128 stands for zero in the data rows.
Some points, one per row:
[146 132  68 133 116 138  99 124 140 132 122 124 127 140 162 113 144 146
 161  79 135 116 102 128 134 111  70 166 166 197 135 131 118 150 140 255
 141 147 137 143 150 158 115 118 106 182 119 201]
[165 107 153 139  68 174 117 158  81 198 108  55 154 158 214 110  97 175
 197  80  98 120  59  61 201 145 163 128 162 104  51 156  96 181  90 130
  80 158  81 124  72 127 119 164 126  95 147 160]
[175  93  87 192  91 149 109 138 183 123  91 134 148 150 110 146 167 107
 184 156 174 111  67  91 112 121  89 165 100 133 101  92 129 103 172 136
 144 118  91 112 150 116 110 128 127 154 132 118]
[ 92 128 158 169 147 112 125 131 162 103  92 119 134 126  80 159 121  92
 114 119 111 114 152 130 132 120  74 141 106 115 140  75 132 108 178  91
 167 104 158 124 132 181 158 113 137 154 102  93]
[ 80 147 182 101 160 130 162 151  30 138 174 114 117  71 112 137 152 170
 103 134 108 144 151 120 148 157 174 107 209 119 157 209 143 126 104  97
  98 124 142 129 111 133 145 132 149 120 140 140]
[184 115 143 127  89 183  97 129 118 111 124 117 134 133 209  99 147 126
 135 114 112 135 129  94 169 110 108 151 129 146  78 159 115 147 162 110
 111 153 102 153  93 110 132 135 105 107 123 108]
[ 91 139 120 150 139 103 165 134 140  93 107 218 145  74  61  78 133  78
 116 133 127 179 198 191  74 105 100 117 154 132 161  74  97  87 138 130
 169 119 185 103 184 135 134 128 131 143 154 117]
[140 114 156 147  83 173 134 163 107 167 108 100 143  95 122 104 165 149
 160 123  97 160 100 102 146 148 160 105 110  77 113 111 120 118 137  97
 123 143 163 116 108 131 121 134 147 114 109 162]
[161 134 144 129 141 125 130 143 119 137 133  90 111 112 146 134 118 122
 138 122 121 133 124 126  89 132 135 149  96 136 165 103 139  94 117 132
 135 133 145 106 142 146 111 124 135 130  83 135]
[115 113 147  98 198 102 152 118 113 115 119 142  99  87 100 122 132  97
  94 186 130 147 135 151  85  66 131 145 116 110 149  87 143 102 120 102
 126 113 176 143 148 173 105 124 157 129 104 111]
[153 107  97 169 143  88 166 126 165  74 102 205 113 118  61 168 180  71
  96 169 109 127 134 164  27 110 131 173 157 191 140   3 174  72 151 118
 185 130 163 125 219 126 140 126 108 147 102  66]
[173 163 127  88 151 152  95  96 151 151 120 136 115 177 135 153 159 167
 138 132 122 104  85 148  77 110 119 135 113 202 132 121 155 125 129 177
 106 137 143 139 133 166 104  41 109 140 137 184]
[123 116 115 143  94 163 107 139 135 139 126 102 149 132 124 102 128 129
 111 124 115 121 160 122 135 146 133 120 132 100 102 161 136 126 136 130
 120 133  97 166 144 111 102 142 107  96 146 120]
[101 133 120 103 140  55 138 142 104 140 141 128 156  99 115 127 120 112
 135 136 150 128 160 165 147 162 163 123 139  93 125 144 113 117 107 106
  90 137 102 141 140 117 139 141 144  98 173 105]
[126 137 107 135  67  94 124 114  87 125 104 114 113 150 186 130 105 108
 155 137 109 103 123 107 194 135 123 111 113 114  66 163  82 145 139 123
  98 177  66 138  81  54 132 179 127  88 140 139]
[103 145 174 136 160 134 154 134  77 138 117 117 127 105 131  88 125 181
 132 151 144 148 115 127 125 155 164 115 145 101 144 134 157  75  98 116
 132 118 141 146 127 163 140 168 150 140 144 128]
[156  90 140 112 111 102 114 111 114 155 115 102  80 126 168 126  85 123
 114 149 159 110  87  84 107 114 176 176 107 112  77 116 159 143 102 124
 138 140 151 139  84 141 151 135 132 132  96 144]
[140  97 148 146  87 144 130 145 135 128  85  94 156 172 129 105  98 132
 124 131 147  96 126 125 150 144 165 153 167 100  70 129 143 182 121 152
 131 173 151 133 117 103 168 176 117 116 143 219]
[128 164  91 153 140 111 158 116 173 119 129 199 142 138  69   0 140 136
  78 129 111 122 142 140 100 138 126  86 101 121 168  90 141  77 146 139
 167 108 125  50 163 122 138 135 112 141 138 113]
[146 171 122  46 143  70 130  51 138 143 177 206  69 167 208 192  84 141
 105 154 189 126  56 168  92  90 119 157 115 167 144 130 156  40 120 202
 110 114  78 104 175 181 132  52 128 154  95 157]
[135 177  82 159 110 159 111 150 142 134 148  98 164 182 116 106 127 166
 143  90 105 128 116 107 132 135 118 123 180 148  99 209  64 163 115 127
  62 154 100 167 123 105 136 149 131 117 171 153]
[ 95 141 184  84 118 152 164 195  60 157 116  87 156 141 116 118 106 143
 131 206 114 157  92 117 128 145 165 131 146 125 137 138 151 143 114 108
 141 110 140 126 120 162 119 196  98 136 133 156]
[133 126 169 133  20 117 144 115 105 164 147  69 170 104 109 140 139 153
 144 137 150 173 100 117 108 156 191 120 154 106 133 157 127  96 111 107
  94 116 117 122 101 139 135 166 167 113 134 131]
[121 136 106 123 115 184 128 135 142 119 128  84 162 211 155  65 115 137
 164  81  87 139 162  32 209  89  91 146 151 140 103 238 116 151 184 103
 114 127 127 144 113  81 154 155 135  98 116 150]
[108 115 129  72 193  70 154  85 145  57 111 167 102  81 121 134 146 104
  65 214 155 107 176 154  82  73  74 157  88 138 143   0 170  60 144 109
 199  96 142 141 116 141 146 139 131 150  91  62]
[ 76 146  87 140 197 106 141 129 153  75 112 196  94  84  85 148 138  55
 101 148 117 158 158 156  86  92  79 117  78 125 181  56 140  57 151 116
 173 103 136 100 145 115 108 158 108  84 121  86]
[129 129 132 208 116 124 180 174  92 169 143 134 157 120  39 117 119 147
 120 133 134 177 123  84 114 196 205 105 146 111 131 134 125 129 167 114
 137 108 137 142 123 172 116 128 155 128 175 157]
[ 78 120 100 114 150 144 137 143 113 100 227 166  92  56 102 170 142  56
 136 138  91 146 165 126 111 124 122 102  99  97 139  97  96  64 156  92
 135 138  90 123 164 119 100 118 121 103 120  82]
[ 96 143 167 146  85 156 153 153 103 155 165 117 139 141  77 110 143 166
 119 139 104 141 163  96 125 184 170  89 124  79 138 171 123 140 118 121
 124 149 112 156 138 209  97  98 155 122 140 158]
[132 109 136 143  43 173 125 106 117 159 114 112 144 116 166  98 106 104
 171  99 109 123 112  78 195 146 130 116 140 141  61 181 114 171 108 159
  92 205  87 128  78 101 155 146 116  64 140 126]
[ 93 102 166 110 158 126 138 124 102 139 151 107 164 150 117 102 126 171
 139  99 130 120 124 130 151 103 166 151 158 113 145 160 172 155 112 129
  90 116 142 135 113 155 109 152 121 141 181 171]
[109 164 142 147 161 178 130 137 146  81 127  90 164  98  89  58 150 152
 127  79 103 130 155  95 205 158 131 129 164 131 163 201  96 163 136  96
  92 100 125 145 115 135 111  94 179 122 159 100]
[214 123  70 118  50 139 175 127 180 115 122 152 189 144 196 156 160  88
 153 138 101  74 103 140 137  86  32  72 114 216  86 109 118 157 152 145
 107 179 180 130 125 119 158 123 103 147  92 100]
[133 177  87 100 108 137 153 107 132 120 142 155 132 130 100 137 156 126
 140 130 101 110 119 126 185 138 133  96 106 123 222 158  90 122 204 112
 114 115 138 120 175 110 118 114 137 106 130  98]
[175  92  81 167 123 135  92 161 167 139 119 134 108 160 151 114 143 150
 185  91 152  92 106 125 124  78  94 124 155 196 196 126 131 169 146 182
 110 143 131 124 125 138 107 102 118 146 148 136]
[119 104 155 128 144 125 147 164  78 133 112  86 164 135 122 138 134 158
 139 118 148 137 131 163 143 143 164 121 182 118 140 152 141  86  87 106
 115 107 159 170 141 129 160 113 144 162 134 169]
[187 130 117 177 107 124 118 141 111 151 255  92 154 116 147 106 154 146
 169 102 111 132 115 110 160 125 118 122 166 152 116 135 121 154  98 159
  86 139 115 127 132 108 117 147  95 134 138 146]
[126 117 153 144 108 123 151 138  90 149 146 114 141 152 121 142  96 129
 117 152 150 146 123 126 125 162 170 133 137 112 123 145 122 129 112 121
 107 112 125 152 108 129 139 107 151 125 137 166]
[104 145 142 112 173  73 146 122 103 114 131 167  84  83 106 150 141 153
  68 166 119 127 117 166 101 106 119 135 137 130 158 112 142 104 130 114
 143  96 161 121 121 137 104 120 141 162  79 131]
[117  90 109  67  52 139  91 130 113 138 120 144 113 161 174 128 100 125
  94 132 161  82  78 125 147 149 150 155 119 117 120 116 134 165 140 130
 123 150 129 159  95 112 155 130 119 149  99 135]
[ 87  81 150 168 175 140 125 146 130  60  82 162 137  80  57 118 149  97
  66 142  90 153 206 154 101 124 123 153  94 138 170  66 106  64 182 109
 180  64 189 178 138 127 158 114 155 245 106  90]
[175 122  85 104 138 153  98 107 150 163 145 149 100 127 175 153 118 124
 125 129 138  97  79 117 144 108  91 136  93 154 145 119 106 161 147  92
 124 109 118 117 118 178 124 108 135 146 128 102]
[ 57 141 162 125 249  76 133 120 108 102 137 153 104  52 108 172 124 105
  85 203 110 162 153 153  57 138 142 118  77  64 171  97 140  66 148  98
 183 117 169 118 101 140 129 187 128 108 129 115]
Then 16 other points, each followed by its number:
[ 80 154 151  97 143 114 150 173 108 134 177 125 108 117 124 101 125 103
 152 112 129 142 139 123 145 127 134 133 137 107 135 143 121 127 117 121
 136 117 138  99 117 161  94 107 146 135 126 151] 0
[119 110 100 122 188 129 146 146 160  61 121 147 135  78  71 138 160  69
 124 110 113 139 184 193  84  93  66 140 114 152 157  94 144 101 183  87
 155 118 173 150 158 106 129 159 107 138 126  97] 1
[176  77  88 132 127 136  87 122 187 177  78 103 131 160 224 132 133  83
 158 106 160  57  68 147 110  64  85 153 126 191  57  65 105 135 168 189
 167 148 147 146 112 140 119  79  75 154  94 134] 2
[121 172 152 120 131 104 134 137  73 131 137  83 160 135 152  70 101 153
 147 133 120 142 113 107 168 134 110 127 165 118 134 195 136 191 106 126
  63 138 113 163  53 107 163 141 109 106 138 118] 3
[107 149 156 130 118  92 170 120 130 103 118 106 119 153  88 136 141 182
  85 141 191 149 142 113 112 161 163 134 169 117 134 149 161 118  99 176
 135 121 137 152 115 135 139 171 150 142 143 123] 4
[175 110  95 129 109 169 103 116 187 140 111 127 121 163 112  94 182  80
 157  91 141  96  85 118 145 196 116 133 161 148 128 112 141 118 156 151
 111 104  25 144 139 145 132 123 126 163 117 175] 5
[ 99 161 127 161 136 173 137 168 132 128  97 101 174 146 113 100 104 140
 155 140 143 123 195  82 175 139 143 131 201 136 117 161 170 123  86 137
  92 146 143 132 105  85 131 166  97 112 139 103] 6
[173  93  87 146  86 123  82 104 181 111 124 157  98 189 184 174  80 147
  85 143 162  98  77 144 152  94  95 144 140 126 145 133 120 170 128 207
 135 133  92 143 110 149 146 113  97 169 140 153] 7
[137 129 154 143  92 135 108 152 144 123 153 100 157 108  83  76 153 106
 109 105  59 139 162  98 158 129 139 128  94 144 162 126  81 144 146 113
 144  94 151 137  91 128 178 124 255 118 137 130] 8
[105  98 138 100 150  92 155 107 144  98 129 147 115  81 107 139 122 101
  95 165 136 119 185 159  63 111 114 160  95 122 139 104 167  90  56  92
 160  93 160 121 110 134 154 188 153 147  90  94] 9
[176 220  66  83  78 103  60  72 206 161 190 127 110 174 181 180 141 144
  86 131 168 102  90 165  84  67  98 167  98 189 174  99 104 129 168 212
  96 100  82 102 109 184  89  38 153 158  93 146] 10
[168 134  68 119   0 105 122  95 165 120 128 155 147 203 221 152 121 129
 126 120 168  94 113 109 134 132 108 150 160 187 118 127 136 157 118 202
 135 136  87 172 121 137 155  92 127 156 134 147] 11
[121 105 146 124 139 127  90 145 137 105 118  93 139 122 108  92 122 100
 129  80 113 125 128 103 207 134  95 151  99 132 128 140  87 128 182 115
 140 132 127 110 138  89  80 103 166 194 127 139] 12
[198  93  71 127 118 152 101  87 170 133 137 180  90  70 147 145 168 131
 148 106 149  96 118 165  63  82  56 157 144 188 107  50 118 137 170 160
 128 157 133 110 171 143 154 132  50  53 129 141] 13
[102 149 159 116 119 141 144 107 106 149 160  84 138 219 138  95  89 182
 125 121 174 127  78 118 163 137 174 129 187 114 140 189 137 179  73 163
  87 132 122 132  60 129 129 161 135 118 145 177] 14
[182 153  82  73 128 113 102  83 200 120 139 142  90 166 198 159  93  90
 127 132 129  74  93 109 117  96  92 164 101 147 146 116 102 160 146 165
 114 142  91 109 106 157 122  53 137 114 115 133] 15
Which three of these numbered points are nearest to each point below, looking only along the 8 directions in which the first points spread most? Their numbers follow each, nearest first.
[118 145 137 122 133  94 149 137  40 111 140 109 151 167 175  99  96 141
 133 119 118 126 135 110 116 149  84 137 149 119 121 203 142 136 104 122
  54 142 104 142  76 130 165 178 152 130 144 141] > 3 6 14
[196 116 100 183 124  93  93 117 134 171 101 134 105 168 107 127 157 153
 140  99 149 163 113 150 140 126 126 130 148 170 135 100 141 132 120 200
 109 107 140 110 153 169 113  82  59 149 140 169] > 5 7 11
[118 153 129  98 149 125 132 135 109 127 149 117 149 159 182 108 104 137
 131 121 137  97 127 129 174 138 174 162 184 128  95 225 159 165 109 128
  92 150 103 146  97 115 179 164 150  96 122 136] > 3 14 6
[213 118  81  99 118 106  71  62 173 146 137 142 119 167 189 136 131 108
  94 129 183  98 108 161  92  87  98 172  95 187 145  93 103 165 159 217
 116  84 140 105 129 241 100  47 125 167  87 154] > 10 15 7
[164  98  82 115 108 100  97 100 170 148 158 103 126 180 170 131 108 141
 146 122 168 109 128 119 124  87 127 167 123 191 108 112 149 147 155 181
 117 100 128  98  84 133 120 106 114 179  93 150] > 7 11 2
[208 149  62 123  87 127 124  89 164 105 120 131 115 142 156 187 133  52
 150 104 127  60 134 124 108  73  29 147 122 177  91  70  58 155 189 139
  94 168 113 116 132  63 133 128  78 124  87  85] > 13 2 15
[131 204 170  84 134 132 153 149 101 185 151  75 154 130 106 117  83 206
 134 139 130 128 116 122 159 164 186 139 185 122 109 201 144 158  67 165
  98 131 133 113 102 138 112 131 163 139 150 205] > 14 3 4
[139 102 107 185  82 122 156 127 149 126  82 125 175 158 107 140 107 154
 139 121 140  97 109 120 161 154 157 137 164 134  72 142 136 163 116 164
 123 150 103 152 141 103 181 205 122 138 140 151] > 6 5 4
[180 131 123 123  96 117  99  92 165 161 106  96 124 141 172 125 112  80
 114 120 149  73  96 139 126 110  89 183 123 165 123  95 131 112 136 166
 108 105 131 101 117 136 123  80 130 188 106 149] > 7 2 11
[149 110 143 120 169  37 139 121 100 120 134 149  85  92 125 182 127 117
 106 162 112 146 148 150  81 110 136 133  96  96 135  52 149 120 125 108
 167  89 161  99 142 165 120 138 123 101 115 112] > 9 0 4
[110 134 141 160 133 153 112 138 123 135 126 145 184 126  76  99 116 182
 144  60 110 148 156 119 188 165 170  96 189 116 125 192 139 142 139 159
 127 126 119 145 115 110  67 147 137 118 159 151] > 6 3 0
[159 213  73  68 114 109 104  89 159 117 170 135  84 161 194 127 124 127
 145 128 172  88  99 154 139 104  70 158 107 143 140 116 131 149 117 221
  92 115  81  57 114 114  91  66  97  98 100 159] > 15 10 7
[165 141  87 118  99 163 121 101 139 151 152 116 119 191 203 155  99 161
 163 148 104  86 106 108 173 121  92  95 202 183  87 172 122 187  87 203
  70 154  86 155 146  88  89 156   0 108 145 145] > 11 7 3
[ 85  99 121 175 149  43 169 139 112  96 132 168  95  86 111 163 144  62
  77 185 169 134 141 170  27 132 146 130 118  55 133  20 157  36 110   0
 187 144 186 115 147 146 124 174  60 131 116 104] > 9 1 4
[187 114  82 104 112 157  80  65 186 132 148 176  80 156 169 180 119  63
 107 107 153  76  82 144  76  90  74 163  38 188 147  59 119 124 183 178
 142  76 136  54 143 175  73  38 115 151 110 143] > 10 15 13
[ 81 163 150 107 150 118 136 146  99  76 164 148 133 102 117 117 130 145
 135 141 134 163 153 161 155 137 133 127 117 132 171 181 115 116 120 101
 121 127 101 118 124 135 136 142 169 112 136 133] > 0 4 8
[160 158  43  88 138 116 144  99 105 186 179 150 127 167 183 112 141 199
 155 155 121 126 116 158  88 114  95 124 157 135 119 101 136 155 110 206
  91 172 105 105 142 141 104 114  90 155 132 129] > 11 7 13
[112 121 116 141  77 127 138 137 161  93  74 130 156 137 170  81 124 133
 117 132 128 118 124  88 103 127 138 105 184 163 119 136 156 136 142  91
 163 132  88 181 114  96 144 193 162 122 177 122] > 6 12 4
[110 137 140  92 158 132 154 144 100 109 160 107 130 137 140 142  90 147
 154 140 111 123 167 106 134 127 116 142 197 140 111 224 154 165  97 113
  77 157  94 151 128  67 138 186 138 103 153 158] > 3 6 0
[206  94  56 115  83 161  74 136 255 108  71 168  90 167 242 207 152 107
 145 143 113  66 112 136 142  73  33 142 124 207  80  76 120 145 159 146
 109 191  89 108  99 133 145 100  65 104 112  85] > 2 13 15
[162 165  87 118  96 141  83 111 169 153 161 106 113 133 113 133 159 117
 129 114 135 120  93 139 123 106  83 102 111 152 125 117  95 147 208 136
 127 157 103 131 146 131  94  79 120 132 121 120] > 5 15 12
[175 125  53 120 102  98  91  63 186 142 133 217  78 167 166 205 127 119
  72 165 167  86 129 164  54 118 113 145  95 178 143  60 133 126 133 182
 155 109  96 119 191 156  93 105  89 141 111 126] > 13 10 15
[120 146 159 112 113 148 170 117  53 152 153  87 153 169 123 116  88 181
 174 122 142 169 116  95 154 160 179 139 189 168 135 216 132 174 118 158
  67 142 107 126 107 165 136 120 140 119 188 155] > 14 3 0
[147 121 104 125 122 135 137 134 136 109 105 110 151 174 202  83  80 140
 172  97 157 111 119 123  90 107  82 184 181 184  96 136 170 192 122 176
 120 156 170 176  95 100 167 135 146 102 133 165] > 11 7 6
[175 109  67 105 106 109  72  82 213 141 119 154  81 172 219 156  88  71
  96 134 148  61  99 182 120  65  51  98  98 187  93  66 135 141 163 159
 122 145 142 134 125 132 138  82  87 117 123 104] > 15 2 13
[ 89 115 166 202  70 161  99 195 121 179 134  89 172 109  39 110 168 120
 149  85  75 149 153  91 181 136 167  98 146 108 133 174  79 137 148  89
 170 113 136 149 157 115 141 143 131 111 152 126] > 8 6 12
[179 102  15  92 135 139  82  87 188 123 115 162  89 152 191 167  27  65
 122 132 160  59 115 149  69  46  23 148 104 169  67  78 136 144 166 179
 123 136  99 133 134 160 164  96  94 163  93 143] > 2 15 7
[130 113 175 129 136 129 119 121  65 148  82  75 175 136 114  66  56 154
 125 126 155 131 123 109 130 172 154 169 130  96 103 146 154 136  98 127
 136 123 148 184  93 137 161 128 129 153 147 156] > 4 14 6
[169 132  92 139  93 154 119 138 110 157 107 110 163 146 132 133 149 118
 198  90 123 145 121 123 169 104  91 119 150 146 100 162 128 150 143 166
  96 153 118 109 151 115 102 137 101 118 132 170] > 5 11 6
Here are 16 other points, each followed by its number:
[147 109  99 115 134 109 116 108 175 109 115 183 114  76  99 170 198  81
 121 148 122 106 111  85  61 126 110 112  71 148 146  53 104  73 158 124
 196 129 164  95 169 120 129  63 148 167  95 122] 0
[ 94  97 120 126 111   0 142  90 144 109 147 162 103  78 140 138 141  86
  53 170 157  85 150 217 116 155 132 152  34  86 115  72 127  98 157  81
 181 107 128 125 109 150 157 118 110 104 101  70] 1
[138 163 107 140  88 148 113 149 104 163 186 127 145 137 170 131 150 160
 193 102  78 153 103 115 183 151 114  52 179 111 101 208 119 179 108 143
  91 207  82 133 141 113 111 156  87  72 159 133] 2
[127  64 195 129 131 111 131 141  98 153 109  69 154 140 130  77  93 156
 109  42 147 151 106 116 147 127 207 150 173  98  74 168 132 132  97 130
 146 163 145 115  94 139 152 156 158 162 117 164] 3
[133 121 125  97 139 117 163 113 142  88 159 194 103 124 111 161 154  89
 104 178 138 139 142 235  51 131 107  76  87 123 141  59 179  52 123 105
 163 123 150 155 166  96 132 158  92 128 100  66] 4
[132  98  67 145 120 175 117 138 175 101 129 151 104 115 120 141 140  94
 158 114 113 140 124 140  96 147  83 114 102 102  63  87 104 107 155  94
 161 132 149 119 162 114 148 133 104 116 101 116] 5
[167 145  87  68 126 118 103  43 182 142 165 158  99 100 215 144 126  84
 123 133 148  94 100 160 138  60  85 147  98 190 154 166 117 124 151 154
  85 122  77 115 102 147 123  61 148 107 114 140] 6
[ 89 163 225 102 159 153 148 140  45  91 143 121 165  94 115  93 173 138
 145  92  85 114 176 152 195  94  99 116 138 117 144 181 123 133 110  79
 104 130 111 118 114 117 140 139 136  98 170 116] 7
[146 113 159 104 114 103 116 113  88 187 132  89 130 142 179 147 113 177
 133  85 152 126  80 119 136 132 149 137 140 103  92 151 151 155  63 128
 110 165 117 125 121 135 153 134 112 143 116 133] 8
[ 50 160 128  84 138 141 144 132 100  80 148 124 146 187 175 108  93 147
 169 114 138 126 113 106 182 143 125 131 197 155 136 255 154 200  86  64
 111 125 117 154  82 123 149 185  50 109 150 143] 9
[ 87 133 154  69 213 100 137 145  79  99 184 169  92  64 174 167 105 107
  99 185 106 148 169 164 102 129 121 111  55  78 161  75 104  50 154  72
 148 101 152  91 161 137 134  90 172 107  92  28] 10
[100 158  84 170 128 105 118 132 171  83 132 202 110 129  68 165 159 122
 114 163 163 116 134 157  51 160 100  92 137 179 184  84 139 107 141 135
 160 152 126 156 176 114 104 114 128 127 151 107] 11
[206 165  56  71 148  97  71  30 192 161 153 141  77 169 217 167  87 145
  69 143 194  72  85 165 104  91 101 159  82 147 170 115 126 135 153 224
 110  88  73 103 139 159 100  23 111 157  79 165] 12
[201 121  79 143 128 144  81 102 174 154 191  77 155 165 185 128 130 118
 148 124 109  89 105 123 126 106  77 125  87 142 143 136  81 192 199 134
 130  94  96  96 151 145  98  50  94 118 125 131] 13
[ 78 107 164 127  96 154 162 172  85 184 131  46 124 102 104 114 121 126
 173 113  99 181 146  82 165 173 167  98  95  90  83 171 147 115 101  90
 129 153 125 106 123 130 146 120 125 118 209 105] 14
[116 115 145 110 119 141 139 146 116 143 114  88 136 126 147 118 115 127
 143 134 128 167 124 107 168 145 141 128 142 118  76 168  95 162 134 113
 126 158 111 137  72 117 114 141 131  99 152 118] 15
The same question for these:
[ 73 104 135 142 163 123 188 110 137  50 137 164 130  57  69  95 149  68
  85 213 127 126 178 161 110 111 116 117  79 119 239 107  95  81 143  96
 156  78 129 147 134  63 126 139 196 126 109  36] > 10 4 1
[100 169  55 100 213 160 138 146 121  72 180 105 135 108  98 130 134  99
 145  85  88 175 184 162 158 134  91 128 107 158 159 169 123 164 131  85
  97  89 126 147 127 122 129 118 137 106 128  90] > 7 15 5
[104 163 138 131 190 119 129 149 129  59 133 188 126  87 109 119  95 126
 111 141 120 138 147 148 122 175  95 150  91 139 186 130 104  72 147 108
 120  68 162 123 149 137  93 122 145 117 125 158] > 11 10 4
[137 155  89 130  89 191 126 134 119 149 146 115 129 140 169 116 167 148
 207 107  88 152  93  91 184 117 129  86 166 255 125 189 129 168 133 119
 123 167 119 137 129 118 106 162  79  54 157 121] > 2 15 13
[115 149 102 162  70 178 142 140 208 170 162  98 170 136 159 142 148 182
 160 115 109 103  21  69 149 185 165  63 168 103 102 206  95 160 131  90
 162 180  91 118 139  71 113 151  95  95 187 110] > 2 15 14
[164 159 107 113 122 138 100 103 148 161 149 140 156 172 205 157 130 164
 129 135 146 132  97 118 135 114 121 129 143 170 100 153 108 155 141 189
 125 142 100 101 124 149 108  90 113 129 178 148] > 13 8 6
[ 97 106 175 137 124 140 150 143  82 148 142 105 154 121 121 119 112 132
 123 122 101 155 121 100 140 177 166 112 156  69  98 172 133 122  99  91
 107 125 137 116 136 123 101 154 132  97 146  95] > 14 15 7
[127 110 123  84 149  92 150  93  95 173 114  99 148 176 198 139 100 121
 146 138 138 127  77 117 122 129 178 131 156 122  45 147 147 162  89 142
 102 165 123 110  87 141 134 141 123  99 126 143] > 8 15 3
[209 117  64 120 128 122  70  92 153 157 147 137 110 167  73 126 124 138
 133  99 143 121  89 102  78  96 172 134 102 216 138  89 100 148 108 178
 174  92 159  83 145 197  91  34 125 166 149 200] > 13 11 12
[124 149 136 160 108 114 155 154 179  91 120 147 144 123  82  91 138 126
 137 145 135 114 128 246 137 136 133 115 164 151 150 107 137 156 136 154
 131 134 126 182 149  98 147 156 132 143 185 165] > 11 5 15
[112 143 118  96 115 112 199  17 107  96 141 102 159 150 142 111  87 162
 110 116 177 119 179 123 199 144 158 110 170 134 140 231 151 187 113 114
  72 151 102 145 100 103 139 173 105 109 146 119] > 9 15 7
[134 145  58  66 157 115 134  96 159 114 145 144 124 203 177 123 120 124
 124 110 147 121  78 140 148 127  73 153 122 147 144 143 145 145 118 179
 107 166  94 149 147 146 136  98  98 137 135 126] > 6 13 12
[107 149 155  82 152 142 154 140 104  97  98 110 165 168 150  95  65 149
 168 105  77 155 152 111 175 150 132 128 158 108 103 212 135 144  71 180
  89 145 118 150  72 108 179 191 135  88 143 126] > 9 15 3
[149 158  85 214 111 109 106 134 126 177 135 156 110 150 195 135 131 155
 157 138 150 131  86 168 100 149 115 107 170 153 117 134 179 148 188 170
  89 158 123 115 128 162  95 102  93 143 108 145] > 13 8 5
[113 149  92 148 165  86 170 119 145  61 103 182 108 100 100 177 129 102
  83 188 138 108 160 176  34 121  92 115 134 101 138  43 173  80 140 109
 179 133 131 144 175 122 142 176 105 124 111  88] > 4 1 11
[ 83 110 127  94 119  96 138  86 175  97 121 146 113  99 128 147 120  83
  56 176 135  96 130 138  67 146 125 141  26  84 120  76 105  76 151  99
 188 147 121 134  73  99 135 129 165 144  63  74] > 1 4 5
[110 137 150 122 133 138 128 120  91 174 115  99 122 182 184 136  95 167
 139 127 145 131  87 113 127  80 131 128 153  88  52 157 158 180  82 200
 110 151  98 112  33 133 126 174 114  98 101 139] > 8 15 3
[156 130 115 158  56 165 113 176  96 196 121 111 171 140 154  77 146 117
 215 131  88 124  70 126 145 149 136  25 133 120  95 155  75 136 128 108
  90 167  77  98 117 120 137 146  91  95 123 137] > 2 15 14
[115 111 167 147 112 150 115 186  89 131 122  95 147 134 128  89 115 158
 135  30 137 127 121 105 183 133 157 137 143 122 120 194 150 240  58 127
 125 146 129 124  33 120 140 177 100 131 153 154] > 3 15 9
[183 118 109  81 130 122 133 185  88 172 182 120 140 133 141 118 153 155
 163 194 140 141 101 119 154 138 152 135 123 134  95 142 114 158 117 160
  67 104 161  77  95 132 113 119 132 114 123 170] > 8 15 3
[ 95 146 143 111 148 149 128 121 127 113 139 105 130 137 149 104  62 179
 127 120 125 126 133 128 177 123 157 140 164 122 174 179 137 142  80 129
 105 130 119 159 117  92 136 153 133  65 133 127] > 9 15 7
[109 168  98 137  97 133 110 130 143 112 134 124 129 105 135 126 163 129
 141  91  80 155 127 134 167 115 100 110 127 139 148 162 128 121 131 133
 100 121 102 138 148 103 115  91 140  94 118 119] > 13 15 5
[134 129  89 156 121 135 145 148 141 136 113  70  93  80 109 151 124  86
 123 125 117 135 124 187 146 119 115  91  90 104 136 103 123  65 163  84
 149 131 120  80 134 125  98 181 106  83 108 102] > 5 1 0
[103 118 169 161 127 156 154 157 108  80 105  94 158 114 106 108 114 195
 150 105 122 157 118 122 159 153 156 124 129 120 120 158 144 143  82  91
 141 135 138 169 128  91 132 149 117 189  95 152] > 3 15 14
[ 77 154 166  91 159 132  43 161 107 114 169 122 150  69 118  88 144 142
 191  76  74 200 177 139 135 137 111 130 166  70 127 214 120 176 118 108
 116 121 102 126 110 107 128 118 156  74 174 109] > 7 9 15
[122 129  89 144 164 108 157 119 162 122 121 181 109 104 104 212 158  84
 110 159  79 125 136 158  62 123  87 122  74 164 144  42 136  76 176 104
 139  78 158 100 189 152 113  94 107 130 109  81] > 0 4 11
[ 93 104 135 113 157 118 172 121 154  84 116 121 125  75  86 105 118  78
  85 136 109 142 169 126 146 139 100 135  92  48 171 101 107  82 125  92
 158 105 164 125 130  94 144 164 132 127  88  97] > 1 5 10
[141 150 189 110 123 168 125 151  68 144 141  86 152 128 120  89 100 188
 169  61  96 172 193  87 214 155 174 115 181 138 155 201 128 182  80 118
  88 133 135 146  83 149 140 134 108 110 168 153] > 9 7 15
[165 139 118 142  86 149 119 139  40 153 157 117 132 137 131 105 107  68
 159 102 102 116 140 103 192 140 105 132 172 156 120 170 122 148 107 147
  68 146 126 123 114 146 124 121 127 111 142 151] > 2 15 8
